In the rows, zero is written as 128.
One turn moves each row of this set onto another row. After a few examples, where does it send each row asked below?
Q_889: [117 123 125 121 119 142 135 136 122  86 109 111 124 110]
Q_434: [113 126 135 117 124 134 146 123 137 133 136  94 107 137]
Q_645: [130 130 117 115 132 133 119 114 119  85 117 114 123 124]
Q_262: [139 118 137  93 109 125 149 117 125 143 116 111 118 120]
Q_880: [131 117 118 109 134 132 119 110 102 102  98 128  97 124]
Q_580: [110 107 105 107  99 126 143 138 101 120 124 103 122 146]
Q_159: [132 114 115 101  94 147 155  92 114 115 121 115 105 145]
Q_229: [119 118 109 115 130 141 123 130 110  93 121 106 132 113]
Q_376: [138 139  89 123 119 137 157 106 122 125 125 114 114 133]
Q_841: [138 134 133 100 104 137 143 119 115 151 113 124 108 122]
Q_848: [143 134 100 107 105 141 158  97 116 120 133 116 107 142]
Q_966: [136 122 121  95 119 132 159 134 141 130 133 107 114 132]
Q_220: [104 132 127 108  95 153 143 123 131 134 133 106  99 134]
Q_799: [123 126  95 137 125 140 155 109 129 130 109 111 119 129]
Q_542: [121 107 120  95 129 144 138 116  93 105 103 132  96 117]
Q_796: [113 144 118 106 125 136 121  96 104  94 110 109  95 127]
Q_784: [111 109 103 101  99 116 154 134 100 122 126 120 115 132]
Q_771: [105 122 108 109 106 141 143 140 106 122 112  98 125 158]
Q_611: [139 121 115  95 121 130 154 133 133 147 112 110 113 124]
Q_663: [126 114 139 103 119 123 150 120 137 133 127  97 117 128]
Q_817: [110 147 111 119 118 135 132 126 115  92 116  96 116 107]
Q_749: [108 132 122 109  96 152 139 122 122 152 111 109  97 126]
Q_961: [132 106 131 109 123 145 137 137 112  91  99 123 109 123]
Q_630: [114 107 111 133 114 146 150 102 128 126  98 110 118 131]
Q_176: [136 117 119 115 136 132 119 118 111  93 106 125 114 123]
Q_573: [101 143 108 101 116 135 169 130 106 125 104 126 115 139]
Q_944: [120 144 118 110 127 135 119 105 114  85 119 106 113 126]
Q_626: [124 145 130 116 107 148 139 123 115 151 122 120  98 131]
Q_95: [112 152 107  95 131 148 133 109  95 101 115 100 101 129]
Q_985: [130 137 110  95 121 136 135 117  90 109 106 103  75 129]
Q_450: [100 141 111 106 114 145 157 135 108 124 102 108 123 154]
Q_939: [117 153 104 107 118 132 132 116 100 104 115  91  92 116]
Q_514: [115 134 115  88 129 147 139 107  88 105 106 120  88 127]
Q_814: [137 112 124  96 123 142 138 128  96 103  97 119  86 132]
Q_648: [117 126 127 101 106 143 153 129 140 123 144 104 106 138]
Q_311: [118 130 118 106 130 134 120  98  98 102  99 121  86 126]
Q_277: [114 144 104 108 130 145 125 120 106  95 123  92 123 121]
Q_207: [112 141 131 123 116 146 141 123 126 141 134 105  96 140]
Q_152: [107 128 105  99 105 122 167 130 101 123 117 132 112 129]
Q_694: [118 101 120 115  98 151 152  94 122 120 106 112 111 141]
Q_789: [122  98 116 109 129 140 128 128 103  98 110 126 117 111]
Q_230: [124 127 116 102 109 140 144 127 122 157 101 112 104 121]

Q_880 -> Q_311
Q_573 -> Q_450
Q_514 -> Q_95
Now these:
Q_749 -> Q_220
Q_799 -> Q_630
Q_814 -> Q_985
Q_841 -> Q_626

One turn moves each row of this set onto another row. After a few examples, where does it send each row asked below?
Q_763: [121 133 119 107 119 145 141 130 132 134 117 139 101 121 118]
Q_300: [ 98 128 119 115 105 104 129 137 125 143 133 140 132 144 148]
Q_988: [108 147 134 144 138 149 128 129 122 137 129 123 117 135 124]
Q_367: [ 99 129 124 114 105 113 138 136 128 152 143 142 130 146 149]
Q_706: [122 135 113 104 121 131 110 122 139 130 118 121 132 133 163]
Q_860: [155 125 134 104 106 129 138 132 112 141 144 132 125 126 149]
Q_583: [128 110 144 146 104 129 116 137 117 100 149 130 134 131 133]
Q_922: [ 87 133 120 133 113 113 128 129 120 143 134 137 127 145 135]
Q_22: [143 137 145 135 132 152 128 127 143 116 126 125 117 125 147]
Q_713: [ 93 138 119 133 115 116 130 136 120 149 139 141 131 142 126]
Q_264: [104 145 129 146 137 139 118 127 121 127 117 121 118 134 124]
Q_907: [101 140 134 145 136 146 128 119 122 131 125 120 113 140 135]
Q_31: [113 125 122 108 116 145 143 119 134 131 119 135  94 125 131]
Q_843: [146 141 139 134 134 146 122 134 141 113 120 125 122 122 139]
Q_742: [128 138 121 103 122 147 125 122 141 144 138 123 132 134 162]
Q_949: [122 106 146 138  92 141 118 137 128 115 152 140 127 133 123]
Q_437: [158 125 136 120 102 133 145 140 114 130 149 125 132 120 142]
Q_10: [139 136 140 136 132 144 122 126 142 108 116 122 119 125 148]
Q_800: [119 102 146 139  91 138 116 134 127 110 148 138 128 134 125]
Q_731: [122 106 144 139  92 137 112 139 127 112 147 139 129 133 120]
Q_329: [143 111 135 124  98 124 139 120 114 115 134 116 125 126 165]
Q_584: [128 109 149 145 104 136 123 135 118 107 158 130 133 133 135]
Q_589: [152 123 123 123 100 113 123 141 113 112 124 121 134 118 140]
Q_598: [143 113 132 107 103 118 129 118 110 124 129 127 120 131 166]
Q_859: [155 126 123 107 105 112 119 139 108 127 124 132 129 123 142]
Q_97: [105 136 120 113 106 109 131 146 126 151 139 144 135 141 137]
Q_865: [113 128 115 110 118 136 134 125 131 124 107 136  98 123 124]
Q_511: [133 114 146 145 105 134 119 143 117 107 156 133 135 130 126]
Q_836: [ 91 134 124 132 113 120 136 130 121 151 144 138 127 146 135]
Q_766: [134 147 112 103 125 137 112 138 139 141 128 127 138 126 145]

Q_329 -> Q_437
Q_300 -> Q_367
Now these:
Q_763 -> Q_865
Q_511 -> Q_583
Q_949 -> Q_731
Q_859 -> Q_598
Q_10 -> Q_22
Q_742 -> Q_766
Q_836 -> Q_713
Q_264 -> Q_907

One turn moves each row of this set onto another row. After a few examples, where does it send each row asked below?
Q_851: [113 137 129 130 114 147 116 123 132 121 123 125 142 154 117 112 124]
Q_375: [120 119 120 125 141 148 128 107 116 114 141 108 132 115 134 136 103]
Q_260: [123 134 123 128 135  98 125 156 134 141 136 127 125 109 127 135 146]
Q_180: [128 132 122 129 139  97 133 156 139 135 140 131 124 114 129 135 144]
Q_442: [121 134 121 124 138  97 131 156 136 136 137 132 125 112 121 131 145]
Q_480: [114 140 133 135 118 143 113 118 126 116 127 112 138 155 117 119 131]
Q_655: [118 117 120 120 138 149 132 112 110 111 133 112 123 117 142 129 101]
Q_610: [115 114 124 127 139 144 122 107 108 114 134 105 122 115 140 140 110]
Q_415: [124 139 133 134 111 145 115 119 133 117 127 127 140 151 108 118 139]
Q_288: [124 127 136 119 132 100 120 138 135 144 114 145 115 106 130 144 138]
Q_651: [142 129 143 131 141 103 148 142 142 134 131 147 121 111 128 130 129]
Q_508: [119 112 116 125 138 142 128 117 109 112 142 108 122 105 136 143 119]
Q_345: [120 136 146 137 118 144 121 110 125 118 120 121 134 154 117 119 124]
Q_452: [143 131 145 129 138 108 147 139 141 140 130 147 129 104 123 127 126]
Q_55: [117 139 131 128 117 145 118 118 125 115 120 122 134 156 122 110 125]
Q_528: [122 135 145 136 111 141 116 116 125 119 117 128 130 151 115 121 141]
Q_873: [117 113 126 125 140 149 138 113 113 115 134 115 129 113 136 129  98]
Q_900: [127 111 124 124 139 147 136 110 114 112 141 115 125 103 133 139 110]
Q_879: [132 128 136 124 132 100 119 138 141 143 117 146 116 111 136 144 140]
Q_545: [138 129 146 125 140 103 149 141 137 136 125 149 124 109 119 126 130]
Q_619: [131 127 144 127 129 101 122 138 133 147 115 142 115 105 134 141 139]
Q_607: [140 135 119 118 133 110 125 140 155 141 134 151 135 108 125 136 129]
Q_691: [136 139 119 119 132 110 126 143 151 144 138 145 140 104 118 130 129]
Q_449: [134 136 119 112 135 111 127 139 152 142 133 151 136 104 116 132 126]
Q_340: [117 136 137 129 115 144 118 117 122 116 115 123 129 157 125 111 127]
Q_184: [106 112 117 126 139 142 127 122 108 115 135 105 124 115 141 134 109]
Q_80: [114 117 116 120 138 145 127 115 108 112 133 108 123 118 144 130 106]
Q_672: [112 132 145 135 113 143 117 118 124 122 109 126 132 154 123 117 127]

Q_375 -> Q_345
Q_340 -> Q_80
Q_415 -> Q_900
Now these:
Q_691 -> Q_452
Q_545 -> Q_288
Q_879 -> Q_180
Q_184 -> Q_851

One turn moves each row of this set onto another row. After a few examples, where does it send each row asked below?
Q_265: [122 124 147 132 107 142 117 130 122 113 127 129 125  78 139 125 100 121
 141 115 106 137 165]
Q_871: [164  98 143 114 123 155 100 101 115 120 119 125 128 117 135 122 115 137
 157 138 133 130 128]
Q_834: [129 116 143 154 124 136 124 144 146 113 130 112 126  85 115 126 128 119
 157 124  98 139 156]
Q_727: [135  97 134 159 111 135 112 130  99 104 129 115 114  88 132 135 153 121
 153 120 109 113 126]
Q_832: [152 126 129 144 108 147 119 109 112  97 127 127 114 108 125 100 129 156
 158 128  88 138 105]
Q_399: [160 110 135 119 127 153 108 132 117 118 117 141 111 115 129 105 100 125
 165 129 113 160 123]
Q_600: [131 122 109 142 131 161 134 117 114 102  98 127 106 116 125 116 126 148
 172 127  87 142 125]
Q_896: [153 124 132 133 125 154  84 112 110 123 124 120 126 115 127  98 108 117
 148 117 119 153 118]
Q_82: [126 120 145 158 107 139 127 121 134 112 124 112 128  82 129 110 115 120
 132 105 102 132 146]
Q_84: [136  94 134 142 106 152 114 126 122 101 109 113 134 105 142 143 149 124
 160 155 110 120 146]
Q_272: [112 128 150 135 120 142 124 123 126 131 126 131 132  80 126 138 117 117
 156 113  97 136 162]
Q_653: [136 123 120 140 113 148 119 127 111 106 130 135 134 110 115  84 125 141
 162 130  79 131 117]
Q_838: [142 107 136 111 137 150  99 121 123 125 117 138 117 123 124 113 101 125
 154 140 118 154 125]
Q_237: [151 119 138 118 137 160  83 115 105 119 117 117 110 106 139 117 110 123
 153 127 113 134 111]
Q_540: [115 116 145 150 130 131 134 133 140 116 125 128 133  97 111 127 122 117
 145 123  95 133 162]
Q_332: [138  97 138 139 113 134 115 128 121 104 104 122 139  90 138 136 163 126
 163 129 121 113 140]
Q_743: [149 114 110 124 119 154  92 112  98 115 114 121 126 102 126 117 108 118
 157 134 139 143 121]
Q_16: [115 124 150 150 118 138 122 131 133 117 119 118 132 102 121 135 104 114
 144 120 102 133 166]
Q_308: [136  85 141 146 122 139 108 122 121 105 107 129 122  94 140 154 144 116
 149 135 114 122 137]
Q_642: [134 115 108 140 135 145 120 111 114  94 117 144 121 116 113 115 135 141
 167 131  88 139 109]
Q_705: [138 114 129 113 128 141  97 117 104 129 118 134 124 107 122 118 102 131
 173 133 138 144 118]
Q_518: [134 114 153 146 124 136 113 124 125 133 133 128 142 103 119 115 104 124
 156 112 115 136 169]
Q_622: [130 121 126 122 130 139 102 106 108 135 123 102 145 112 128 113 130 151
 171 102 107 130 145]
Q_424: [110 128 142 144 134 139 122 133 122 103 125 128 124 101 130 128 111 116
 153 107 102 132 171]
Q_270: [133 117 153 146 113 154 123 129 129 134 113 114 127  88 117 112 109 117
 133 122 101 122 156]
Q_224: [147 101 142 144 105 144 112 128 117  96 110 134 129  92 135 157 132 110
 140 122 112 119 141]
Q_256: [141  96 127 147 114 150 126 103 122 100 116 111 127  94 146 147 155 137
 157 119 101 119 124]
Q_777: [136  88 137 152 113 142 114 124 119  88 114 116 122  98 141 141 157 117
 158 132 109 121 146]
Q_659: [144 104 135 124 115 151 128  85  96 120 123 125 138  95 149 111 122 145
 177 123 104 124 141]
Q_770: [124 126 110 151 129 145 127 111 119 115 130 129 131 109 121 107 125 146
 172 100  82 147 125]
Q_161: [137 125 113 121 122 158 133 111 116 113 110 140 119 109 114 105 143 146
 168 118  85 144 122]
Q_971: [145 136 122 133 116 151 134 129 109 111 121 129 104 110 117 102 132 154
 165 121  85 151 134]
Q_350: [136 105 123 115 124 151  98 120 102 116 133 130 120 129 117 115 107 120
 161 141 135 143 140]
Q_665: [155 105 154 162 104 140 100 121 110 114 125 112 123  97 132 138 151 120
 147 129 115 123 138]
Q_906: [129 116 125 133 118 141 137  92 101 128 113 105 148  99 137 126 123 138
 161 103 108 117 140]
Q_675: [148 118 129 153 115 142 112 133 112 101 111 106 136  94 132 136 165 122
 163 135 106 122 142]
Q_552: [140  96 144 131 117 141 109 102 105 136 129 113 127  95 134 113 136 149
 177 115 113 127 165]
Q_223: [141 126 102 134 126 153 109 116 118  94 121 129 121 111 101 122 126 141
 161 129  98 139 106]
Q_930: [134 123 110 139 122 156 133 112 111  98 121 137 118 124 115 106 123 136
 167 127  82 150 120]
Q_257: [145 108 129 118 132 150  88 118 113 112 114 122 111 126 124 116 103 131
 161 138 132 147 123]

Q_770 -> Q_256
Q_265 -> Q_971
Now these:
Q_224 -> Q_399
Q_659 -> Q_552
Q_308 -> Q_838
Q_84 -> Q_350
Q_270 -> Q_653
Q_665 -> Q_896
Q_272 -> Q_161
Q_930 -> Q_777

